Look-ups in named tables: a row name and a column name give one cell, copied from the table.

dalal =
|  | berol | zopebu | tabobob | firo |
|---|---|---|---|---|
| pasuf | 102 | 99 | 104 | 104 |
| givetok | 102 | 97 | 107 | 103 |
| vur | 73 | 53 | 75 | 234 |
| fisiv | 74 | 55 | 80 | 225 |

pasuf, zopebu -> 99
givetok, zopebu -> 97
fisiv, firo -> 225
vur, berol -> 73
vur, firo -> 234
givetok, firo -> 103
vur, tabobob -> 75
pasuf, firo -> 104
fisiv, tabobob -> 80
fisiv, berol -> 74

bafe:
          roru  pomamo    nul
nefu     -1138   -3604  -6033
lemigi    3733    -674  -7480
sedupom   5621    2186  -4431
podav     1842    3803   -353
tadamun  -5982    2066   6579
desotu    2610   -5917  -6592
madu      4773   -5722  -7524
lif      -2531   -3734   2806
garazo    -984   -2655  -7632
pigid    -7943    4125   5556
dezok     2417     -68  -7052
ninut     4909      51  -6427
depokul  -6345   -3345   3009

pomamo of lif: -3734
nul of pigid: 5556
roru of ninut: 4909
pomamo of podav: 3803
pomamo of sedupom: 2186
nul of desotu: -6592
nul of lemigi: -7480
roru of tadamun: -5982
roru of dezok: 2417
pomamo of depokul: -3345
roru of lif: -2531

kenamot.csv
,moz,nifak,neno,dozo
ruki,-9.99,9.62,14.35,-11.23
gegit,-9.99,-21.89,0.19,27.10
tirid,-9.99,9.62,0.37,-11.23
kulori,-9.99,9.62,14.35,-11.23
lum,-15.57,9.79,29.61,-55.85
fitob,-6.78,9.62,14.35,30.61
koto,-7.85,-16.97,-8.06,-22.58
mibi,-9.99,28.70,30.69,-11.23
rim,-13.76,44.49,22.56,-18.18
soguvov,-9.99,9.62,14.35,-11.23
zelida,-4.86,9.62,5.32,37.16
val,-9.99,9.62,14.35,17.45
puzotid,-15.59,70.13,44.52,-55.27
pazufi,-9.99,13.16,14.35,-11.23

What is the moz of zelida in kenamot? -4.86
What is the neno of zelida in kenamot? 5.32
What is the dozo of rim in kenamot? -18.18
What is the neno of pazufi in kenamot? 14.35
What is the moz of soguvov in kenamot? -9.99
What is the moz of gegit in kenamot? -9.99
What is the dozo of fitob in kenamot? 30.61
What is the moz of pazufi in kenamot? -9.99
What is the dozo of soguvov in kenamot? -11.23
What is the neno of soguvov in kenamot? 14.35
What is the dozo of zelida in kenamot? 37.16
What is the dozo of gegit in kenamot? 27.10
What is the neno of gegit in kenamot? 0.19
What is the neno of kulori in kenamot? 14.35
What is the dozo of pazufi in kenamot? -11.23
What is the neno of puzotid in kenamot? 44.52
What is the nifak of kulori in kenamot? 9.62
Row with the largest moz: zelida

tos.csv
,ribov,bap,letipas,bori,tovakep,tel,riba,zizum
mekag,0.58,0.72,0.20,0.32,0.50,0.42,0.54,0.53
surem,0.76,0.57,0.27,0.74,0.17,0.54,0.37,0.86
zigi,0.49,0.89,0.35,0.30,0.50,0.55,0.60,0.77
kob,0.44,0.71,0.55,0.33,0.70,0.55,0.65,0.51
davag,0.61,0.44,0.63,0.75,0.40,0.61,0.46,0.68
pesife,0.40,0.69,0.53,0.28,0.72,0.50,0.64,0.43
pak,0.51,0.68,0.41,0.49,0.35,0.56,0.50,0.77
sezim,0.55,0.26,0.72,0.70,0.62,0.52,0.52,0.31
vib,0.52,0.59,0.48,0.43,0.62,0.50,0.58,0.46
fosan,0.58,0.54,0.37,0.51,0.42,0.48,0.49,0.56

What is the tel of vib in tos?
0.50
What is the zizum of sezim in tos?
0.31
What is the ribov of fosan in tos?
0.58
What is the ribov of sezim in tos?
0.55
What is the letipas of pak in tos?
0.41
What is the tovakep of davag in tos?
0.40
What is the riba of davag in tos?
0.46

motemo
           teg  zepipa   piti    tig   dapa    sul    bog  rimivaf
mabi     52.27   57.31  61.44  58.58  70.29  63.58  58.44    65.08
dav      52.27   58.31  59.80  59.42  66.92  62.75  59.07    60.65
vaz      52.27   57.68  60.09  58.95  70.03  64.25  58.46    63.10
luva     52.27   56.94  63.77  59.42  67.35  60.04  58.88    65.92
mar      52.27   58.06  59.08  59.20  67.60  63.34  58.64    60.47
fanili   52.27   57.52  64.55  61.79  67.72  59.95  59.74    65.39
fem      52.27   61.08  67.53  70.73  62.21  56.20  64.41    59.28
kore     52.28   61.07  61.71  50.29  59.09  61.23  61.18    62.09
rusek    52.27   65.53  68.11  61.16  56.16  58.10  67.47    59.45
rivubip  52.28   66.67  65.39  45.14  50.82  60.35  66.42    61.60
tuz      52.30   46.38  53.26  46.91  13.82  21.79  48.70    40.30
fur      52.28   43.93  56.08  34.58  62.55  53.84  44.32    75.27
los      52.28   79.83  44.97  65.94  26.69  60.47  75.18     9.51

What is the sul of dav in motemo?
62.75
What is the sul of kore in motemo?
61.23
What is the rimivaf of tuz in motemo?
40.30
What is the zepipa of fur in motemo?
43.93
What is the teg of kore in motemo?
52.28
What is the tig of mar in motemo?
59.20
What is the dapa of fem in motemo?
62.21
What is the tig of fem in motemo?
70.73
What is the dapa of tuz in motemo?
13.82
What is the bog of tuz in motemo?
48.70
What is the teg of vaz in motemo?
52.27
What is the tig of rivubip in motemo?
45.14
What is the teg of los in motemo?
52.28
Which row has the largest sul? vaz

